Each row is where one point has got to under a steady rotation. How many ticks took it there?
The counts run from 0 to 437.
-29  20 -19 -62 -30  -2  11   4  -9  -3  57   7  13 -28  17  32   4 -14  28  -2 -42  -4  27   0  14  26 -21  -8  27   7 -10   9  38  17   1  -1  32 -24  51   1   3   3  11
417
-33 -13  -9 -47   9   2  -1 -24   1  15  54  14 -17 -35 -16  19 -18 -32  -1   7 -38 -16  12  -5  20  18  -6   1  41   2 -18  -5  31  19  -1 -13  50 -38  31  32 -17   6  20
424
  3   7 -11 -27  37  32  -8  -3  16  13  29  39  -8 -22  -1  10  10 -10  25  18   0  14  38   6  10  12 -34 -15 -10  49 -20  27  21  11 -45 -35  39   0 -15  25  11  29  40
250
-24 -13 -31 -32  28 -18  -9 -17  50  32  48 -10 -20 -31 -20  -4 -27 -18  29  17 -23 -11  14  25  20  18  -9 -39  -7  17 -14  15  15  30 -18 -33 -24 -19  27  13  11   3  32
172
-23  -7 -26 -57  -5   3 -20 -14 -18  -8  66  -1  -1 -20   9  12 -16 -14  19  15 -39  -1  18  -3  18  38 -21 -13  35   4   2   1  28  27 -10 -13  42 -26  43  11   7 -17  14
415
-29   1 -11 -45  11  -5 -10 -18  30  10  65  18 -11 -33 -16  17 -23 -30 -13   9 -29  -2   1 -21  11  24  -4  16  41 -20  -8  -3  42  15 -10 -10  37 -24  29  44   3  17  10
49
-23  11  -5 -54  -9  -8 -15 -16 -13  26  54  27  23   2 -13  32  14   3  14   5 -39   1  14 -22 -14  31 -41  12  15  -7 -30 -13  20   8 -47  -9  26  15  23  17  17  25  35
368
-34 -12 -23 -44  15   2   7 -27  19  30  28  -3  -5 -17  -6  -3 -25   9  41  34 -15 -16  29  22  12   9 -35 -27 -12  28 -16  30   9  29 -14 -22   8 -57  19   7 -22   7  43
164
-33 -22   1 -41  17   1  -5 -14  31  -2  67  11   0 -37  -3   0 -34 -32   2  -1 -27   5  -5 -21  12  22 -10 -15  45 -13 -11  -1  30  21   0   4  31 -26  38  56   5  20  17
68
-28  12 -40 -34  25   3   5   1  57  39  48   1 -10 -19  -9  10 -14 -15  33  24 -11 -11  14  29   1   8 -27 -13 -16  22 -12  20  19   7 -36 -30 -18 -42  15   3 -13  30  22
185
-18   6   0 -46  13 -11 -23 -15  15 -10  59   9  15 -39  -4   4 -31  -7  17  12 -25  -3  -9 -31  20  28 -22  -9  37 -12  -4  -3  29  26 -16   6  18 -15  43  52   5  17  21
72
-36  -6 -24 -46  -5   3  -5 -21  11  10  65  17  -8 -10   1   8  -1 -18 -24  21 -19  15  21  -9 -12  27  -9  13  56 -11 -11  10  35  11  -3 -10  55 -32  40  23   4  13  12
32
 13  21 -18 -11  25  -7 -10  16  43   5  46  24 -14 -26  -7  11  19 -24   5   7   1  30  33  12   4  29 -19 -16   5  31 -18  39  19  21 -29 -34  10  29  13  23  32  36  36
258
 -3  -2 -13 -16  10  26  12   6  26   4  43  33 -14 -20  18  10  16 -20  -2  21   0  35  39  10 -16  20 -34  -7   7  41 -16  60  19  19  -9 -22  46 -19 -10   8  14  42  39
270
-13   4  -1 -30  19  14  21  10  59  48  33  15  16 -29 -25   1  20   7  39   5   8  17  26  25   5  -3 -21 -25   0  38 -38  21  15  -1 -22 -17  14 -16  28  15   3  50  28
216
-28 -13  -5 -48  -1   7  -4 -28 -19  22  47  24   9   5 -10  14   7  -7   1  20 -34   0  31  -5 -13  32 -23   8  42  -2 -34  -3  12   6 -17 -15  60 -15  41  19  -2  15  30
388
  3   5 -17 -27  27  20 -24   4   4   4  32  28   6 -22  15  -6   8  10  33  25  10  27  34  14  16  21 -41 -32   3  47  -9  36  12  15 -44 -30  44   2   3  26  17  28  32
246
-35 -12  -6 -50   1   4 -10 -36  -9  24  53  17  -3 -11 -20  20  -5 -20  -5  10 -31  -9  19  -2   9  26  -8   7  46   0 -37  -1  24  15  -6 -21  59 -22  44  23 -12   2  31
406
 -9 -10  -4 -34 -15 -25 -24  -4  15  21  74  20  14  -9 -11  24   5  -7  14  13 -33  25  -3 -21 -20  39 -31  -1  15 -12 -12  -1  24  14 -42  -4  -4  13  15  14  53  33  34
345
-19  17 -23 -53 -30  -8   9   2  12  -3  73  15  -1 -11  19  25  14 -15  -7   4 -37  11  30 -12   2  26 -18  -9  27   3   0   3  53  22 -16  -9  22  -7  36   0  37  -8  10
20
  8  20 -12 -20   0  -9  -1  16  38   3  53  28 -10 -42   1  17  19 -34   0  10 -11  34  31   3   1  31 -20 -15  -2  33 -10  50  26  30 -14 -23   8  19   4  10  49  30  36
276
  0 -10  -5 -29  42  25  -4  -2  26  26  32  31  -4 -30  -5   0   6   3  33  14  -2  12  31  10  19   1 -33 -32  -7  52 -26  21  15   7 -47 -27  38  -2  -4  25  15  30  33
232
-11  -9  -4 -47 -12   3 -20 -13 -10  20  58  31   9 -17  -6  23  -6   3  17  27 -33  20  -6 -31 -13  31 -48   1  -7   2  -6  10  28  16 -45   0   3  -2 -14   6  46  24  36
332
-14  16   5 -30 -11  -6   1  -5  25  31  52  34  -6 -26 -26  27  22  -6  -5  31  -5  32  14 -13 -29  26 -29  23  -1   8 -23  49  25  22  -5 -14  17 -10  -3   6  22  54  39
303
-18 -26  -7 -41   1  -5 -10 -13  17  24  70  22  -5  -3   0  27   5 -36  -1  -9 -48   5   9 -20 -17  39 -29   0  16 -12 -19 -17  30   7 -39  -7   7  16   2  12  41  20  39
359
-28 -36   0 -43 -12  16  15  -7  16  26  62  16   1   7  13  22  16 -27  -2  -7 -43  22  21 -14 -35  25 -32  -4  32 -10 -32  15  22   3 -18  10  22 -15   6   7  33  31  38
357
-13 -20   6 -45 -21 -13   2   1   9  19  67  12  10  -1   5  21  17 -14   8 -11 -37  23  16 -12 -25  36 -22 -24  32 -10 -31   3  21  12 -15   6   8  13  34   5  53  20  34
362
-16  10 -42 -29  32   6  -6  16  64  44  53  -1  -2 -13  -7   9  -1  -7  40  19   5   8  15  33  -1  10 -19 -15  -6  19 -12  20  10  -7 -41 -14  -7 -26  19  13  -9  46  20
203
-28  25 -23 -44 -13 -16   2   7  35   0  75   8  12 -28  -3  20  -6 -21  -2   8 -25   9   2 -20  -1  27  -6   8  40 -18  -2   8  40  19  -5   4  16 -19  56  31  11  21  -1
52
-30 -14  12 -38   8  -2  25 -36   4   2  22   6   9 -21  13  -3 -13  -4  29   6 -21 -22  31  -1  12  10 -39 -44   6  19 -39  30   9  37   7  -1   9 -26  42  33 -12   2  56
128
-33 -14  -7 -33  34  17  -2 -21  19  -9  40   7   6 -17  27  -6 -33 -31  19   1 -23 -15   8 -19  -5  26 -39 -17  23 -16 -14  16   8  18 -19  11  22 -36  29  51 -29  28  40
100
-20 -13 -18 -43 -20  -2  12  -1  15   9  71  23  -9   5  21  19  28 -23  -7  -2 -29  20  45  -7 -18  28 -13 -21  44   1 -14   7  44   8 -17  -9  31   1  33   2  40   0  31
1
-29  -2 -21 -28  13 -29   1 -14  38  22  44 -16  -2 -11   1  -7 -15  -5  27  22  -8   1  29  28   0  23 -14 -42  15  11 -19  45   3  35   7 -16 -19 -34  59  12   3   7  40
156
-13 -20   3 -47  -3 -17 -27 -19 -10  17  62  22   4  -4 -17  18   7  -3  14   6 -42   7  12 -24   0  41 -29 -11  22  -8 -25 -12  23  17 -41  -9  18  27  28  25  44   9  36
364
 -9   0 -24 -32   1  -3 -28  -3  19   6  69  21 -20 -21   3  13 -11 -17   4  35 -20  33   0 -18 -17  39 -32  14   0   4   9  32  26  30 -32 -16   1  -7 -11   6  40  30  39
309
-11   0 -13 -27 -16 -20 -11   6  26  23  72  17   2  -9  -7  28  10 -12   2  19 -22  40  -3 -16 -34  38 -30  13  12 -16  -9  32  24  16 -23   0  -7  -3   8   5  45  46  34
326
-35  -5   0 -55   8  18   9 -19  16   5  53  25  -1 -45  -2  13 -24 -25   9   6 -33  -8  -1 -28  18  10 -28   6  20  -8 -12  -7  45  15 -20   3  38 -40  12  45 -11  15  18
63
-23   0   3 -44  22  -4  -6 -32   5   1  32  18  24 -25  -5   8 -31  -5  29  10 -23 -18   1 -20   6  16 -36  -8  23  -7 -21   6  12  21 -30  15  27 -23  37  66 -31  27  36
95
